In the rows, 128 means zero.
Each path below is one point turned by a fixed rotation once a step. After each direction that follows a path, write how fast that rotation turns it, in degrees each step (0 if it stays still).
Each turn is a multiple of 5 degrees from 10 to 175, or 0.
Each row of a path follows its step; steps can be skipped.
Rotation 1:
step 2: [127 129 115 129 130 126 118 123 136 127 130 132 130 125 125 128 132 117
 134 130 126 133 129 135 129 146 116 137 128 124 131 127 131 126 134 131
 130 134 132 133 132 134 133 120 132 128 124 123]
step 3: [126 127 137 136 118 120 127 130 135 120 127 133 125 135 127 122 130 132
 136 125 130 143 121 129 136 126 115 126 118 133 126 127 127 123 131 130
 128 127 123 141 128 122 125 120 127 128 128 126]
step 4: [125 122 135 124 128 127 124 123 122 130 128 136 123 127 122 131 138 126
 130 137 131 130 133 125 125 131 117 130 129 137 139 122 121 128 129 124
 133 122 120 123 138 115 130 125 128 119 132 139]
step 8: [119 122 129 123 123 126 120 127 132 127 134 127 124 128 123 125 124 122
 131 120 126 128 129 118 133 133 118 129 121 130 122 127 139 131 128 138
 125 130 132 129 133 126 135 119 128 132 109 130]
step 9: [118 126 135 125 135 134 131 137 130 124 121 128 127 126 128 129 139 133
 130 123 135 142 124 126 126 136 125 123 125 134 130 127 130 126 138 115
 129 131 133 135 133 120 130 119 129 121 122 127]
step 11: [121 119 125 122 127 122 116 130 132 114 124 132 134 127 137 129 138 121
 138 132 124 127 138 120 125 131 126 125 127 134 130 134 121 122 127 136
 131 130 122 131 127 132 134 129 130 134 126 123]
step 12: [122 128 128 130 125 131 138 126 125 129 132 130 127 132 130 132 138 122
 140 132 132 131 132 138 135 132 126 109 121 122 127 118 120 125 126 130
 133 131 127 137 131 132 128 122 127 126 126 126]
step 14: [119 129 130 129 132 127 120 121 133 115 130 127 133 130 119 129 126 128
 130 124 125 130 133 121 127 135 116 124 120 128 120 130 123 136 136 129
 133 134 132 122 128 123 137 128 129 113 126 122]
step 15: [115 128 128 130 120 130 134 134 130 125 134 124 116 138 125 129 131 119
 129 124 134 140 127 127 122 128 124 128 133 133 127 120 122 129 142 121
 131 120 126 131 119 131 132 125 123 126 123 131]
Speeds:
[129 130 128 128 129 128 129 127 127 127 129 129 128 128 125 125 131 127
 130 128 131 132 128 129 127 125 130 127 127 128 129 127 132 129 127 126
 129 127 129 130 126 128 129 127 128 130 128 125]  115
[130 126 128 128 130 127 126 128 126 126 127 129 130 130 129 127 124 128
 132 129 128 127 129 128 128 129 128 130 126 128 127 131 130 128 129 129
 128 130 129 127 126 129 132 127 128 128 126 127]  125
[126 132 125 130 128 126 128 130 129 128 125 126 128 128 128 129 129 125
 128 127 128 127 126 129 125 127 128 130 128 130 127 129 125 126 127 129
 129 126 129 126 125 129 130 127 130 128 130 126]  80
[128 129 128 128 129 130 127 127 125 128 127 127 126 126 128 128 128 129
 128 130 130 128 129 130 128 133 127 128 128 126 129 125 125 128 129 127
 132 129 132 129 127 128 128 130 129 126 128 126]  145
Rotation 2:
step 2: [127 132 132 119 127 124 132 133 137 126 132 128 126 135 127 121 126 134
 131 127 126 124 131 129 137 129 124 129 126 132 125 133 128 131 119 132
 123 124 127 120 130 132 138 138 123 132 136 128]
step 3: [128 122 138 123 119 126 132 125 127 128 127 131 134 127 119 123 131 129
 123 124 130 125 126 132 129 123 124 128 131 127 133 129 134 140 123 125
 134 129 129 126 119 132 121 135 133 121 124 131]
step 4: [129 129 127 126 127 130 124 129 123 128 134 135 130 130 123 129 130 124
 135 126 121 126 126 140 135 124 134 122 136 119 121 128 137 130 129 120
 126 122 123 123 130 126 129 126 136 134 134 125]
step 6: [126 127 130 129 121 122 133 128 124 128 132 133 132 122 127 122 129 131
 130 137 137 126 125 127 137 132 136 130 122 125 130 124 129 129 127 129
 134 120 125 116 123 132 130 130 127 126 132 138]
step 7: [135 119 131 119 127 139 121 132 119 131 129 130 132 124 123 131 122 132
 134 128 117 134 128 134 131 128 128 123 127 127 131 120 128 135 128 129
 126 127 131 124 125 136 133 132 124 127 127 131]
step 8: [131 130 133 125 121 129 134 126 134 130 137 129 129 138 122 129 133 134
 131 132 124 129 137 129 121 135 121 126 137 129 119 130 134 124 128 129
 125 126 128 117 129 134 129 131 127 130 133 130]
step 9: [132 119 131 128 125 122 128 134 134 119 125 128 129 129 126 123 130 124
 123 123 132 128 132 133 127 125 130 117 124 123 127 130 133 126 120 132
 133 124 123 123 122 140 128 128 135 124 124 133]
step 12: [132 129 131 121 116 128 130 121 122 128 132 129 132 123 121 126 131 133
 120 125 138 129 126 132 130 128 127 128 134 126 129 136 132 133 133 125
 135 124 122 127 125 135 132 131 136 132 128 137]
step 15: [139 124 133 131 126 119 130 129 129 127 134 127 131 126 128 123 131 134
 132 126 132 131 126 132 130 127 133 127 125 132 135 128 126 130 118 126
 129 120 126 120 119 135 128 134 121 124 132 138]
Speeds:
[129 126 127 128 126 131 129 129 128 126 129 130 127 131 131 130 129 127
 128 130 128 128 128 128 128 126 128 128 132 127 127 131 130 127 129 127
 129 129 130 129 127 132 127 128 131 127 127 125]  80
Rotation 3:
step 2: [125 135 129 126 125 129 140 131 127 126 132 122 143 131 125 131 125 126
 133 132 125 123 129 131 136 131 113 124 128 135 121 136 139 124 121 129
 132 132 134 121 131 135 133 128 125 126 139 132]
step 3: [133 124 123 130 133 127 127 137 133 130 128 122 127 126 131 132 128 135
 129 127 118 138 136 133 124 132 118 132 123 122 138 130 121 135 122 128
 118 133 137 132 130 120 126 133 120 122 126 137]
step 4: [119 121 117 121 126 132 126 132 132 122 131 128 130 132 141 131 129 129
 119 130 131 114 125 138 128 129 124 131 127 130 126 124 129 116 123 124
 126 128 129 116 140 131 130 133 131 127 127 128]
step 6: [128 128 126 136 123 120 138 132 133 123 136 117 134 128 130 139 126 131
 129 123 127 131 136 138 129 129 129 126 126 123 118 121 128 125 128 128
 125 134 134 124 141 129 133 118 124 131 117 129]
step 7: [128 129 122 121 132 123 125 128 131 126 119 129 135 126 130 130 127 138
 129 126 133 118 125 132 120 120 117 134 132 133 122 140 127 126 122 130
 125 130 133 124 121 115 136 129 124 119 127 135]
step 8: [129 133 134 128 138 120 128 138 134 132 132 126 130 135 135 130 130 133
 126 129 127 126 135 130 125 129 117 115 131 124 126 127 130 136 125 126
 127 128 135 118 139 142 128 140 127 128 130 124]
step 11: [130 128 116 122 136 124 139 122 136 127 128 120 130 130 124 133 127 128
 129 128 125 131 136 125 132 136 117 131 123 122 115 136 131 124 118 129
 123 123 131 123 132 122 126 134 125 127 134 122]
step 13: [130 116 128 119 132 126 125 136 131 127 132 120 136 131 134 133 130 137
 125 130 139 121 126 129 132 124 127 120 131 136 124 131 123 120 117 129
 119 131 136 126 129 125 124 123 128 131 134 118]
step 14: [129 138 137 128 135 126 126 130 131 119 129 128 130 116 127 140 130 127
 133 121 111 126 133 138 126 130 119 132 130 129 119 133 124 132 125 122
 125 127 131 119 129 134 128 127 131 125 126 125]
Speeds:
[127 125 128 128 129 128 127 129 129 128 127 125 130 127 127 125 127 130
 127 128 128 129 125 128 127 128 130 130 126 128 128 126 127 130 127 127
 128 133 127 129 129 128 127 125 126 129 127 130]  115
[130 127 129 128 127 130 129 131 129 129 129 129 131 128 128 131 126 130
 128 128 128 128 130 128 130 129 129 127 130 128 131 126 128 126 128 127
 127 129 128 132 127 125 130 126 128 129 127 129]  110
[128 129 129 128 127 129 127 127 126 125 127 126 128 128 129 127 129 129
 130 127 125 128 129 128 129 128 132 130 131 129 126 127 126 126 129 124
 128 129 128 129 129 129 128 128 128 128 129 124]  80
Rotation 4:
step 0: [127 125 132 130 136 136 117 119 128 129 125 133 121 122 135 116 135 130
 133 123 130 125 140 138 133 124 131 128 134 128 131 125 131 128 124 122
 136 130 131 122 121 128 126 127 126 130 128 134]
step 1: [133 133 130 129 127 133 114 135 128 120 121 120 126 126 129 128 125 128
 127 123 136 128 124 140 125 125 130 123 136 137 127 131 125 128 136 127
 133 131 123 135 123 139 126 124 128 126 122 118]
step 2: [125 123 132 133 122 141 125 140 122 118 126 133 119 128 129 131 128 131
 120 136 123 127 130 131 122 132 131 128 116 135 131 133 127 129 123 134
 127 124 127 130 129 128 137 133 136 126 130 122]
step 3: [123 124 123 125 123 132 128 122 134 126 123 131 129 144 120 130 128 140
 124 131 118 121 125 138 132 133 125 133 125 128 124 131 127 125 131 131
 133 124 126 133 136 116 124 130 124 126 124 128]
step 5: [129 125 131 133 124 130 129 119 121 137 136 129 124 123 135 121 132 136
 129 121 129 130 143 124 126 132 123 130 130 127 122 122 134 129 131 133
 137 125 131 128 120 128 124 135 132 128 135 137]
step 6: [138 129 127 118 129 130 116 123 137 131 128 126 125 129 136 123 130 130
 133 121 133 132 133 136 130 120 126 128 130 140 126 123 127 124 137 133
 127 138 122 127 124 132 130 121 121 131 132 129]
step 11: [133 125 129 117 129 133 123 121 128 124 125 130 130 130 132 131 128 138
 128 121 137 133 135 125 129 122 131 131 125 135 133 116 139 133 131 138
 138 128 128 123 129 127 123 130 125 124 131 136]
step 14: [123 128 134 127 127 120 121 124 133 131 133 126 128 138 124 128 126 130
 127 135 118 125 129 128 128 128 128 132 114 128 116 134 124 126 131 136
 129 122 133 130 130 137 132 118 123 119 123 132]
step 16: [128 122 126 129 130 133 126 127 123 126 135 132 130 123 124 121 127 138
 123 122 135 132 128 121 132 118 135 132 136 125 126 122 132 126 134 132
 127 129 141 120 135 129 124 136 125 127 122 139]
Speeds:
[130 126 131 127 130 127 126 130 132 127 126 131 128 127 130 128 127 128
 128 128 129 129 131 127 127 130 128 127 129 128 128 130 130 128 128 128
 125 129 126 129 128 130 126 131 127 127 127 126]  65
[129 127 128 127 130 128 127 126 130 127 126 128 126 128 127 129 127 125
 127 127 130 128 126 127 129 131 127 128 130 130 127 127 129 128 132 131
 128 126 130 127 130 127 129 125 126 128 126 128]  140
[128 129 128 129 127 129 127 132 127 126 126 132 130 129 126 127 130 126
 130 130 125 128 128 127 128 129 127 128 130 129 128 128 125 128 128 131
 131 128 125 127 128 131 129 127 126 129 129 128]  65
[126 131 129 126 128 128 129 127 127 127 128 125 132 129 129 125 127 129
 127 128 129 128 127 130 127 132 127 127 130 127 127 129 128 124 131 130
 126 130 126 129 128 128 128 128 130 128 128 128]  160
Rotation 5:
step 0: [118 132 128 127 129 123 135 123 128 132 129 121 129 124 127 119 127 125
 116 133 126 133 127 125 139 126 123 130 133 120 124 123 121 118 130 122
 125 129 137 130 132 130 129 125 126 125 124 136]
step 1: [125 132 126 130 135 133 130 129 133 128 128 125 129 127 132 131 134 128
 123 127 136 133 131 110 127 139 133 120 131 120 132 132 124 133 132 127
 118 126 125 130 126 123 131 135 126 126 130 134]
step 2: [127 116 137 128 134 133 129 133 127 130 128 139 131 125 128 130 131 130
 129 130 125 130 127 135 124 130 130 128 131 115 130 130 119 129 127 131
 121 136 116 130 126 125 121 130 130 137 119 130]
step 4: [132 129 116 130 130 123 131 132 128 129 127 125 128 130 128 134 135 128
 121 123 131 133 127 127 119 129 130 135 127 128 137 131 123 141 123 138
 130 132 129 126 125 132 127 126 120 119 135 119]
step 6: [126 126 133 131 126 130 139 122 129 124 129 120 125 133 134 127 135 122
 126 131 126 118 130 135 135 135 128 128 138 131 120 128 126 124 125 126
 128 114 134 130 130 134 131 133 127 123 135 125]
step 7: [132 133 136 124 131 122 140 136 123 131 134 121 126 124 127 135 134 129
 130 130 135 127 131 117 127 125 128 127 137 120 133 133 127 123 128 133
 126 125 129 125 138 128 135 119 129 128 129 126]
step 13: [133 134 122 137 126 127 140 126 121 131 124 126 126 134 122 127 140 136
 129 128 129 119 133 125 121 132 138 129 127 129 135 132 123 127 120 135
 127 130 131 135 130 129 127 132 129 127 126 124]
step 14: [133 129 132 123 126 133 129 122 127 133 137 122 125 125 129 135 129 128
 129 128 126 115 132 135 125 124 126 124 126 129 128 131 115 124 127 132
 128 123 120 127 131 135 118 124 138 122 130 133]
step 15: [128 129 136 127 124 135 132 128 126 123 128 131 125 124 131 133 125 118
 126 127 135 130 142 131 138 125 128 126 134 131 127 122 126 128 134 136
 130 120 133 129 134 135 129 126 123 121 126 118]
Speeds:
[126 129 127 126 127 129 127 128 131 127 129 127 128 126 129 126 131 127
 130 130 129 128 131 130 126 125 128 129 131 129 131 130 130 128 126 126
 129 126 128 128 127 130 130 127 130 128 126 127]  40
[127 125 130 130 127 129 127 130 127 128 130 128 125 128 129 127 128 125
 128 127 125 129 127 127 128 126 130 127 129 130 129 128 125 128 125 128
 129 128 129 125 131 127 129 125 131 128 129 128]  95
[127 131 131 128 125 131 128 129 129 127 129 130 128 128 128 129 128 127
 125 128 129 128 128 131 128 130 126 131 126 127 126 127 128 129 127 125
 129 128 130 126 130 127 125 128 131 129 128 127]  120
[127 129 129 127 128 126 128 130 127 128 127 129 129 127 127 125 129 131
 129 128 128 127 129 129 129 127 130 129 130 130 128 124 126 126 128 129
 131 131 130 127 129 127 127 131 128 129 126 131]  135
